(in the rows, 128 means zero)
Named turns come first, each shown by rows before and after it. Which turns, in which order, take the first row of each pair that follows to the second? Write the first one first, as in the answered first pair.
turn J29:
[121 186 121 134 146 154 161 135 109 104  91 111 146 103] -> [107 158 124 116 115 155 131  79 101 133  86 124  95 103]
[147 123  98 144  96 113 120 140 144 108  99 179 116  69] -> [133  84 130 103 104  76  87 113 111 136 107 167 114 122]
[134 126 118 134 118 146 132 114 140 119 122 139  98  93] -> [127 101 146 104 136 110 114 110 114 136 132 126 113 136]
turn J663:
[ 76 146 114  94 117  73  97  86 153 133  99 138 117  93] -> [ 88 164 105  96 124 112 100  88 179 143  98 128 115  81]
[109 133 120 174 122 110 142 143 133  83 140 167 115  92] -> [105  94 152 113 145 110  88  97 119 148 148 139  95 155]
[141 130 139 160 142 121 124 163 139 142 136  97 163 136] -> [135 124 143 159 139 106 120 162 129 140 136  98 164 144]
turn J53:
[132 197 135 149 128  97 154 173 170 125 167 146 122 118] -> [134 200 130 148 126 114 150 165 182 133 165 146 113 112]
[126 121 164  90 178 109 106 135 114 152 133  87 154 191] -> [119 122 160 112 166  73 128 156  95 117 133 105 169 181]
[144 167 139 141  99 125 143 151 108 102  90 138 134 118] -> [147 173 133 139  98 143 139 145 118 112  85 137 123 111]
turn J834:
[109 109 107 107  49  89 144  69  90 126 173 162 137 126] -> [119 125  93 116  44 135 148  57 120 139 166 163 115  98]
[148 143 138 106 146 174  88 110 144 171 108 142 138 137] -> [155 170 122 142 149 157 127 161 144 125 108 154 171 114]
[149 127 136 128 114 119 121 121 118 137 126 124 104 124] -> [154 138 129 139 113 125 133 132 125 126 125 127 110 113]
turn J388:
[127 134 112 138 105 161 134 109 145 137 123 133 111 108] -> [130 133 116 130 116 168 130 112 148 147 125 123 114 117]
[160 141 124 134 166 134 145 128 152 131 134 154 145 120] -> [154 120 140 111 167 123 124 104 139 152 136 149 131 143]
[161 127 112 163 114 167 135 102 146 134 117 156 101 102] -> [167 128 119 146 137 183 125 104 154 153 118 137 107 119]
Then:
Between the rows of a pair lie two turns.
[116 124 162 103 162 122 164 144 125 132 154 117 163 157] -> [122 141 148 119 160 138 180 156 141 121 149 121 165 135] -> J663 then J53
[119 111 129  91 102 159 102  55 139 175 125 131  69 127] -> [137 168  90 157  98 179 165 124 168 108 119 150 107  67] -> J53 then J663
[103 122 143 133 130 159 122 118 145 157 128 122 129 133] -> [102 134 138 158 130 139 146 149 138 121 130 130 154 122] -> J29 then J663
[133 123 112  94 152 156  75  74 108 165 121 129 100 184] -> [112 120 105 138 119  68 119 111  64  84 122 170 134 165] -> J834 then J663
[132 119 142 112 167 139 125 146 129 146 135  96 152 153] -> [117 116 121 155 114  98 149 143 107  94 126 144 138 111] -> J388 then J388
[108 134 102 154 109 131 122 128 135 111 121 154 113 111] -> [116 130 108 133 124 158 104 112 148 143 122 136 102 125] -> J53 then J53
[122 119 136 116 187 139 115 155 132 140 141 107 181 165] -> [116 112 112 125 130 188  98  87 154 162 123 137 104 112] -> J388 then J834
[139 174 112 170 145 144 168 186 156  68 108 103 177  67] -> [112 109 165 114 164  46 129 162  87  89 124  92 195 153] -> J53 then J834
[122 153 154 100  97 136 100 102  96 164 118 141  97 134] -> [127 171 132 127  83 154 119 114 111 144 112 154  93 101] -> J388 then J53
[132 155 112 159 126 146 155 146 144 117 121 130 137 106] -> [124 119 133 114 127 142 110  97 129 166 123 119 107 143] -> J834 then J834
[117 104 132 112 112 143  84  54 124 167 114 132  69 140] -> [108 118 134 156 125  48 142 144  79  74 127 151 155 146] -> J834 then J834
[129 118 153  93 187  99 124 155 107 138 147  94 177 193] -> [104  86 134 103  97 110  96  56 103 152 126 147  72 140] -> J834 then J388
[123 115 108 136  88 140 124  90 126 120 116 152  93  92] -> [126 126 104 149  90 139 139 108 127 106 117 156 104  85] -> J834 then J53
[ 88  76 145 108  97  89 115 118  87 130 133 116  89 169] -> [104  84 148  91 123 132 100 112 111 162 136  92  85 179] -> J388 then J663
[132 140 119 138 105 162 129 105 149 134 122 139 109  80] -> [139 147 120 134 116 173 130 116 158 139 124 128 116  86] -> J29 then J834
[ 88 130  98 148 165 168 111  76 150 177 105 129  94 182] -> [ 66 111  98 167 127 105 119  71 112 139 102 166  88 174] -> J663 then J29
